In the rows, 128 means zero.
Each run below is a few steps of one of 8 hidden systems, one row a step.
trace 1, L, 9 rows:
[[106 155 116 153 114 142 155 150 154  75 103 110 102 109  93  58 131  86
  146 145  80 127]
 [139 120  70 109 149 143 126 103 152 146 139  93 148 136  92  46  89  92
  131 147 120 101]
 [132 165  87 145 121 164 128 186 128 114 146 114 126 152  77 111  73  91
  142 103 173 137]
 [128 114 101 148 113 119 108 156 117 183 121 163 159 199 141  98  71 120
  117 160 164 143]
 [ 88 109 109 158 102 122 128 153 126 141 121  93 161 190 120 208 109 136
  135 138 158 140]
 [ 81  76 154 180 135  79 135 164 106 145 112 114 126 139 177 147 105 137
  142 142 106 177]
 [ 60 105 120 116 145 118 102 123 100 130 137  68 159  93 186 175 132 123
  125 155 110 105]
 [ 59 135 154 133 112 134 125 137 101  84 100  99  68  92 170 108 139  93
  148 130 118 125]
 [108 116 121  66 133 140 119  65 111 148 103  87  94 119 162  71 111 115
  140 130 129  86]]
trace 2, C:
[[ 59 138 128 129  64 153 147 139 112  94  82  89 124 171 135 163 127 125
  147 143 130 115]
 [136  70 147 125 159 102 135  77 124 154 118 132 111 112 169  47 138 127
  117 158  93 128]
 [155 182  80 121 109 145 146 148 175 120 104 110 140 142  47 101  94 116
  152 122 110 114]
 [106  74 133 101 117 154 102  99  94 129 183 186 142 170 154 107 109 111
  107 123 178 142]
 [179 149 170 137 102 129 180 124 152  90 100 158 110 123  91 151 180 173
  129 104  90 147]
 [ 85  79 108 167 122  90 119 158 132 159 132 124 189 171 142 158  93 131
  131 169 111 160]
 [184 152 122 130 173 138 129 140 129 115 179 146 157  54 123 101 156 127
   90 133 105 119]
 [ 68 147 108 134  84 170 132 153 119  75 133  86 146 149 109 195 136 109
  137 126 147 115]
 [109  55 168 139 161 113 137  78 106 121 141 115  93 101 179  95 168 121
  117 136 114 141]]
trace 3, V, 9 rows:
[[122  81 129 134 192  82  88 101 157 138 178 153 121  85 128 121 129 104
  137 122 108 152]
 [105  81 141  78 143 118  92  89 130 116 193 182 134 126 129 156 105 124
  146  86 132 160]
 [122  65 147  84 150 120 118  83  97 149 172 153 167 115 184 117 117 154
  107 130 103 140]
 [146 126 134  55 137 127 121 122  89 160 148 130 158 116 159 145  64 172
  137  88 118 136]
 [104 136 112  84 113 164 120 147  66 141 152 110 187 124 183 129  94 140
   98 145 137 101]
 [158 192 126  91 116 156 147 153  92 124 111  91 158  86 151 159 135 172
  107 124 111  86]
 [118 178 107  94  77 179 141 123 107 118  80  85 129 148 132 122 134 132
  120 143 144  69]
 [175 187 102 146 130 158 155 141 129 131  85  77 110 107 108  78 158 124
  107 150 133  78]
 [158 185 110 152  95 167 146 147 153  99 102 129  95 156  61 112 146 106
  128 118 167 111]]
trace 4, M, 9 rows:
[[177 166 108 134 148 114 151 110 167 148  77  61 121 101  96 134 158 151
  129 141  92  88]
 [122 174 103 127 134 157 104 110 137 109 121  81  93 100 111 153 178  94
  119 131 177  68]
 [135 153 143  82 138 130 102  85 144 114 116 150  44 101 111  95 129 104
  159  82 146 113]
 [159 135 110 147 138 123  98 132 152 157 135 177  93 172  87  89 100  95
  135 112 193 141]
 [149 117 108 122 174 109  84 134 149 143 204 189 163 103 112 121 102 108
  118 122 127 149]
 [140 142 139 125  93 124 120 155 143 108 155 210 175 147 106 192 130 157
  124 115 115 160]
 [ 77  59 148 115 101 112 112  83 119 134 141 167 168 170 170 169 146 147
  116 155 117 140]
 [123  90 120 104 121 103 152 101 142 163 100  82 166 160 124 163  94 175
  152 128  84 137]
 [ 92 120  96 124 126 150 128 139  98 137 136  36 159 138 141 184 107 130
  129 131 155 104]]
trace 5, D, 9 rows:
[[151 104 166  96 124 116 119  59 129 134 128 197 117 120 159 107 178 151
  105 136 113 119]
 [165 123 125 105 116 114 152 132 148 133 145 167 204 131 109 153 115 181
  122 130  60 147]
 [ 97 131  90 102 170  98  75 122 142 145 162 108 177  70 141 155 111 111
  127 152  96 103]
 [117 189 113  84 119 147 135 123 147  88 103  76 105  83  94 145 125 124
  162 102  95  95]
 [104 114  87 117 100 169 139  89 128 130 114  60 144 179 106 136 138 116
  120 148 163  81]
 [164 138 108 117 141 128 131 131 114 189  94 100  98 161 126  66  64 129
  142 114 164 121]
 [160 138 123 159 145 147 120 175 104 135 167 131 109 143 104 164 109 119
  121  86 209 157]
 [142 137 179 129 132 129 111 117  81 135 120 157  78 107 191 138 174 143
  100 116 177 120]
 [152 132 171 146  81 132 178 165 100 116 104 161 160 145 155 155 147 190
  104 135  98 158]]
trace 6, L:
[[ 95 151 124 100 104 127 108 130 148  90 152 145 175 106 110 221 143 142
  135 118  96 124]
 [ 94  90 169 134 112 105 136 114 146  85 133 193 115 117 136  97 144 118
  143 136  69 169]
 [116  78 110  78 145 157 130  59 139  99 189 108 168 114 108 126 140 121
  123 117 103 111]
 [137 124 152 136 122 177 163 155 103  61 176 154 100 113 107  85 129 105
  123  90 141 165]
 [163  98 117 106 125 168 134  85  98 152 158 151 164 162 145  73 138 136
   75 151 160 103]
 [160 137 137 167  97 176 182 147 116  99 124 103 118 170  88 160 161 142
  109 109 178 137]
 [189  95 144 176 152 100 163 138 114 184 112 129 144 151 153  96 134 168
   96 157 124 149]
 [144 164 107 165 143 129 129 158 127 131 128  69 166 103 123 202 171 145
  100 150 136 100]
 [122 145 146 199 140  84 120 160 145 131  82 143  90  97 152 103 169 108
  123 175 108 133]]
trace 7, M (9 x 22):
[[126 124 194 124 110 123 141 135  72 128 100 147  79 123 196 148 143 165
  123 102 148 149]
 [164 111 147 163 152  85 137 131 112 202  75 118 101 146 176 101 125 157
  114 152 141 133]
 [174 176 100 155 171  98 109 157 136 177 113  93 154  79 138 142 139 143
  101 159 119  95]
 [135 214 130 111 114 136  97 135 129 114 106 142 118  76 142 173 178 135
  112 134 134  78]
 [121 149 146  89  97 124  97  70 136 141  77 171  72 140 152 101 156 125
  130 136 151  87]
 [167 131  88 102 147 114  99  82 165 188 110 141 123 161  98  72  98 115
  131 140 150  99]
 [166 160  74  95 153 151  93 130 145 136 187 138 177 114  81 136 102 111
  112 113 153 105]
 [128 142 145  72  99 167 112 114 110  90 179 195 142 126 124 163 129 137
  118  87 150 134]
 [132  65 162  99 100 134 138  83 106 143 137 187 129 195 148 119 114 157
  124 110 149 162]]
trace 8, P:
[[171 131 161 101 140 134 161  98 135 100 130 156 122  72 131  79 164 153
  113 120  63 128]
 [ 90 171  93 116  90 145 115 154 123 128  90 130 140 144 139  65  88  98
  130 169 115  96]
 [145  96 108 133 158 131 134 134 141 111 203 152 200 100 110 106 123 121
  105 143  82 149]
 [120 184 112 142  72 174 153 147 151  68 108 130 127 148  75 129 163 108
  125 138 127 106]
 [ 97  43 129 170 138 142 138 110 112 119 170 132 138 165 143  78 138  91
  104 158 147 152]
 [184 160 121 159 143 151 176 168 148 100 126  98  93 121  59 103 115 122
  146  85 134 149]
 [ 83 120 110 170 121 130  85 173 104 136 157 140 137 165 143 165 110  88
  117 140 199 143]
 [174 113 177 172 154 112 158 135 131 107 144 141  94  98 115 164 180 152
  120  96 127 168]
 [ 89 155 137 163 106 106 110 158 117 148  55 106  62 149 155 132 120 112
  152 143 165 122]]
trace 9, D:
[[ 94 145 104 127  97 126  89  96 174 108 123 173 150 134 113 125 175  94
  111 181 114  90]
 [155 169  97 111 105 107 120 112 191 149  81 164 140 149  80  94 115 132
  143 152  89 106]
 [145 152  72 137 146 108  81 122 189 160 142 140 159 149  67 163 118 107
  134 141 152 107]
 [155 179 116 102 147 100  80  96 166 168  91 132  82 110 109 158 134 129
  147 109 158  90]
 [149 157 128 118  99 126 127 112 143 149  93 120 129 170 102 216 144 168
  136 109 161 111]
 [116 128 127 114 123  87  89 120 111 202  85 118 130 158 181 178 102 156
  130 139 160 110]
 [105 170 139 126 107 106 111 189 109 141  98 126 112 135 144 196  75 148
  162  96 141 156]
 [ 45 133 141 138  91 127  86 148  96 115 115 131 107 141 179 186 134 104
  133 138 171 124]
 [ 82 149 155 121  60 132 133 149 105 115  69 167  94 167 162 107 106 129
  148 136 121 143]]
trace 10, V, 9 rows:
[[160 130 110  99 155 118 124 122 104 183 134  81 178 118 153 179 106 177
  111 124 131 108]
 [111 146  96  97 117 162 111 132  90 146 141  71 162 144 143 182 110 136
  114 123 178  86]
 [151 155 121 129 141 161 137 121  94 134 119  61 129 103 152 157 176 145
   88 136 164  74]
 [156 173 130 114 108 164 140 109 112 131  88  90  77 147 117 146 152 139
  123 104 193  86]
 [165 148 124 165 127 148 134 127 112 154  94 113  85 152 136  86 163 115
   93 152 195  97]
 [189 179 135 176 123 124 127 161 141 146  99 160  86 146  97 136 150 131
  117 117 186 132]
 [129 130 130 192 101 108 107 139 151 148 101 181 118 183 122 144 164 116
  107 167 173 132]
 [151 128 129 186 150  59 103 131 180 172  95 154 118 139 111 166 155 139
  132 154 129 140]
 [ 90 102 102 153 143  78  66 114 174 159 133 143 128 161 106 178 119  96
  149 139 160 136]]
trace 11, R (9 x 22):
[[ 95  70 122  79 118 137 143  94 115 126 156 131 168 145 147  78  77 128
  136 132  81 144]
 [109 121 138  87  89 154 175 137 118  88 128 132 151 142 114 102  77 146
  155 104  65 157]
 [ 95 142 137 117  77 170 160 174  85  88 126 146 143 143 150  79  89 120
  127 130 105 147]
 [136 157 162 118  81 190 181 151  83  64 125 137 124 118 139 104 151 146
  107 115 114 132]
 [156 181 138 124  85 185 162 150  85 114  91 120 103 148 137  99 139 138
  104 125 172 100]
 [175 167 130 160 123 161 170 134 114 120  90  85 105 112 127  83 181 134
   90 155 138  90]
 [169 190  87 146 133 159 133 136 145 131 106  78 133 120  88 133 163 119
  102 146 161  70]
 [117 126  83 157 151 142 110  96 152 129 129  64 122 122 106 123 176  85
  109 166 163  74]
 [118 121  96 145 157 128 120  93 178 113 135  68 100 125  61 152 154  91
  151 117 145 111]]
trace 12, J:
[[ 89 129 157 129 127 145  94 112  90 105 138 124  72 108 173 157 174 103
  112 115 194 109]
 [174 177 159  90 103 112 128 129 141 127 102 211 124 108 130 124 131 170
  130 111  86 134]
 [ 81 100 133 110  82 134 123  73 127 133  89 111 101 195 134 164 143 130
  143 129 168 110]
 [148 138 124  80 173  97  92  72 161 140 141 135 120  63 124 135 148 132
  139 115  92 100]
 [107 185 104 162  93 111 104 164 167 130  82 130 127 158  89 192 131 117
  148 144 148 117]
 [133 124 104  96 133 163  98  82 122 124 178 150 178 118 138 128 171 119
   77 156 149  78]
 [189 152  96 126 136 104 128 138 161 189  98 137 143 167  81 117  78 151
  143 121 134 129]
 [109  98 113 163 165 129  89 105 116 149 153  98 102 134 145 132 159  84
  104 144 206 106]
 [202 165 140 158 152  97 124 162 145 151 126 195 138  95 124 108 143 150
  105 137 105 143]]
trace 13, C (9 x 22):
[[152 111 136 144  94 153 204 120 118 127  80  75 134 183 111 124 136 172
  125 131 120 133]
 [169  77 112 170 149 131 160 128 115 171 133 113 160 173 134  65 117 135
   92 166 141 136]
 [187 165 104 170 116 172 161 158 136 114 139 137 147 147  77  95 154 117
   88 143 158 117]
 [ 96 100 132 185  91 153 127 136 119 106 138 159 134 184 136 136 172 103
   91 166 177 135]
 [133 116 146 199 131 103 140 127 168 103 110 159 108 118 114 113 201 115
  111 169 100 140]
 [ 85 135  85 181 132 102  92 161 181 115 138 137 149 130  89 131 124  71
  142 170 111 134]
 [ 98 125 126 125 152 132  82 118 143  86 189 178 113  80 120 114 148  72
  126 124 131 132]
 [ 72 137 148 121 105 123 121 128 154  63 130 140  89 107  99 179 139 107
  176  91 102 153]
 [ 80  76 153 117 157  77 107 120 133 130 143 135 110 101 156 133  89 122
  169 108  83 174]]
trace 14, P (9 x 22):
[[120  86 144  92 157  97 148  75 136 144 106  70 107 104 144 120 113 155
  160 109  72 132]
 [102 164  94  54 127 137  97 114 124 137 120  80 134 110 125 150  74 122
  160 104 127  89]
 [124 115 130  56 136 153  97  78 107 118 186 153 167  99 155 154 139 139
  104 112 132 104]
 [161 167 149  76  93 171 151  91 108 111 101 152 107 119 145  80 158 150
  106 124 125  88]
 [143 120 113 111 125 142 131 135  94 165 129 147 165 140 171  39  89 128
   96 166 119 116]
 [187 174  98 138 124 146 160 178 139 129 145 140 201 115  93 114 114 152
  102 141  88 127]
 [106 128 106 168  83 153 138 146 135 108 129 137 190 171 119 148 167 124
   90 188 133 110]
 [152  69 131 182 138 140 190  99 149 110 134  90 137 154  94  98 179 130
  106 154 112 140]
 [132 128  87 164 135 144 146 142 144 139 112  58 107 173  73 110 100 101
  145 125 171 126]]
trace 15, R, 9 rows:
[[128 170 135 172  69 125 153 181 126 130  67 150 149 166 139 138 143 150
  108 171 117 127]
 [126 148 140 184  91 141 147 159 122 103 112 140 155 134 140 168 202 143
   82 176 130 118]
 [131 143 136 167  94 141 133 126 126 128 101 116 122 169 123 200 186 144
  102 145 184 109]
 [131 113 137 205 139 105 135 133 136 156  88  90  94 155 131 163 178 129
  115 155 168 127]
 [151 140 116 197 166  90 118 163 156 151 126  96 126 118  99 199 154 131
  126 133 150 136]
 [112 105 112 165 176  91  73 135 130 163 166 107 141 115 144 200 140 110
  118 139 175 129]
 [112  80 142 125 174  78  94  93 138 154 145 101 108 109 143 202 136 135
  151 103 140 142]
 [106 108 132 125 163  60  84 134 143 176 119 126 103 121 146 165  76 130
  172 104 124 159]
 [106 113 144 121 163  68  86 146 133 144 152 166 136  79 162 146  97 130
  149 122  83 164]]
trace 16, J (9 x 22):
[[ 89  90 146  84  92 140 140 116 124  93 156 160 148 163 117 163  87 141
  158  87 108 171]
 [ 71  84 125  82 144 109  91 105 128 121 169 122 138 117 136 171  81 121
  169  93 113 152]
 [ 69 143 113 115 133  94  71 170 133 127 149 143 154  98 143 183  76 109
  158 125 105 144]
 [ 64 135 106 109 101 125  82 158 106 136 142 155 191 133 174 148  94 118
  116 168 119 117]
 [105 118  98  89 127 111 101 126 112 182 119 129 181 140 173  92  65 133
  124 165 103 112]
 [ 91 120  96 144 153  93  94 138 123 181  95  85 122 125 168  81  87  97
  136 172 127 107]
 [109 149 115 168 142 107 114 160 128 140  99 122 125  92 164  62 140  96
  109 193 101 108]
 [127 132 122 170  98 137 170 145 129 124  82 122 141 149 136  50 145 123
  105 192  92 118]
 [140  88 123 146 135 146 187  94 135 118 106  70 123 135 115  47 149 122
  119 157  94 119]]

Which system made each of these runs?
trace 17, 2 rows:
[[137 158  93 170 133 150 120 120 164 117 116  95 105 138  76 132 178  87
  114 149 177  87]
 [169 117 117 177 171  91 114 129 157 176 112 129  76 145 101  85 117 105
  138 124 166 144]]
  L
trace 18:
[[173 140 131 132 130 154 150 165  84 154 121 136 107 148 143  52  78 130
  114 112 167 143]
 [158 173 147 143  74 163 163 175  95 122  87 162 113 166 137  95 124 147
  106 131 154 133]]
  C
trace 19 (2 x 22):
[[142 155 109 119 167 106 137 145 135 141 116  51 149  61 131 151 116 150
  137 129  73 107]
 [102 128  92  88 148 160 107 122  88 139 155  53 139 110 147 127  87 110
  128 116 159  91]]
  C
trace 20:
[[147 164  98 129 124 156 168 171 123 114 123  99 164 109 108  53  89 122
  124 144  77 120]
 [106 137  82 150 119 164 120 170 126 100 181 122 210 129 109 135 127  99
   95 165 125 119]]
  P
trace 21, 2 rows:
[[103 199 127 111  93 124 107 147 157  94  99 133 116 106 102 206 139 132
  157 110 113 113]
 [ 68 128 141 154 111 112  75 124 123 123 107 166  78 133 170 113 156  81
  125 162 163 117]]
  R
trace 22 (2 x 22):
[[119 101  87 142 128 100  97  99 152 197 101 109 152 190 127 129 114 121
  121 173 158 104]
 [112  78 120 171 150  92 153 110 178 114 138  95 161 120  97 157 159 131
  138 156  64 148]]
  R
trace 23:
[[ 84 139  97 122  97 185 129 116 119  81 141  76 151 135 115 150 163 101
  110 152 149  78]
 [130  95 149 168 124 132 168 128 121 123  93 115  64 155 127  42 124 109
  142 128 133 154]]
  L
trace 24, 2 rows:
[[144 140 149  85  99 146 141 123 121 107 146 160 152 140 109 211 125 177
  134  77 128 146]
 [127  75 161 129 138  98 147 120 101 155 136 114 170 132 176 191 133 187
  116 129 101 156]]
  C
trace 25:
[[169 110 110 156 117 118 155 153 120 181 110 136 182 187 128  98  90 160
  105 166 123 143]
 [134  66 128 158 181 120 137 106  96 170 138  61 114 129 167  94 133 121
  107 143 157 126]]
  J
trace 26 (2 x 22):
[[ 69  91 151 105 107 143 132  96 119  71 156 148 151 103 159 122 166 117
  117 151  74 129]
 [144 121 151  65 133 113 156  86 137 128 104 117 108  99 131  96 102 161
  164  94  58 133]]
  V
trace 27, 2 rows:
[[161  93 173 101 123 151 144  69 118 108 150 179  84 140 127 101 165 138
  116  90 157 141]
 [196  76 137 154 160 109 147  94 150 168 143 144 115 169  96 116 136 150
  118 111 158 157]]
  M
trace 28 (2 x 22):
[[125 123 149 128 141 105  95 141  79 177 132 133 139 122 205 190 131 158
   99 132 170 124]
 [174 161 161 129 138  97 145 120 122 156  73 111 108  87 164 155 168 186
  116 129  98 109]]
  P
trace 29:
[[135 125 136 114 118  99 139 147 122 165  88 151 113 151 144  63  53 142
  158 122  93 160]
 [ 50  78 145 152 136 111 112 107 115 118 114  98  80 127 175 100 140  84
  140 150 133 132]]
  J
trace 30:
[[145 191 132 119 106  96 111 160 125 164  75 160 153 108 173 149 128 170
  114 161  97 104]
 [110 135 119 105  92 144 120  92 101 161  73  92 132 160 177 125 144 139
  106 170 154  67]]
  J
trace 31, 2 rows:
[[144 138 138 149 159  96 124 136 137 153  99  72  69 119 111 188 120 142
  164  84 161 139]
 [101 120 138 117 152  87  67 113 119 172 123 120  94 122 167 203 119 133
  148 106 175 120]]
  P
trace 32:
[[132  72 114 168 145 137 167 128 157  96 166 120 134 149  70  74 116  97
  139 125 106 173]
 [142 103 106 133 136 167 149 159 117 102 201 131 163 149  81 123  84 112
  126  95 150 167]]
  R
trace 33, 2 rows:
[[ 86 135  96 104 100 107  91 130 139 161 105 164 181 155 153 109  87 122
  128 181 100 108]
 [107 151  84  77  94 148 123 131 130 131 125 124 203 142 123 116  83 135
  127 158  85 100]]
  M
trace 34 (2 x 22):
[[122 185 117 168 154 101 111 180 142 119 114  85 126  59 134 178 157 121
  126 145 108 112]
 [ 68 149 126 109  93 140 100  94 152  83 106 120  87 127 112 170 163  95
  154 120 145  96]]
  V
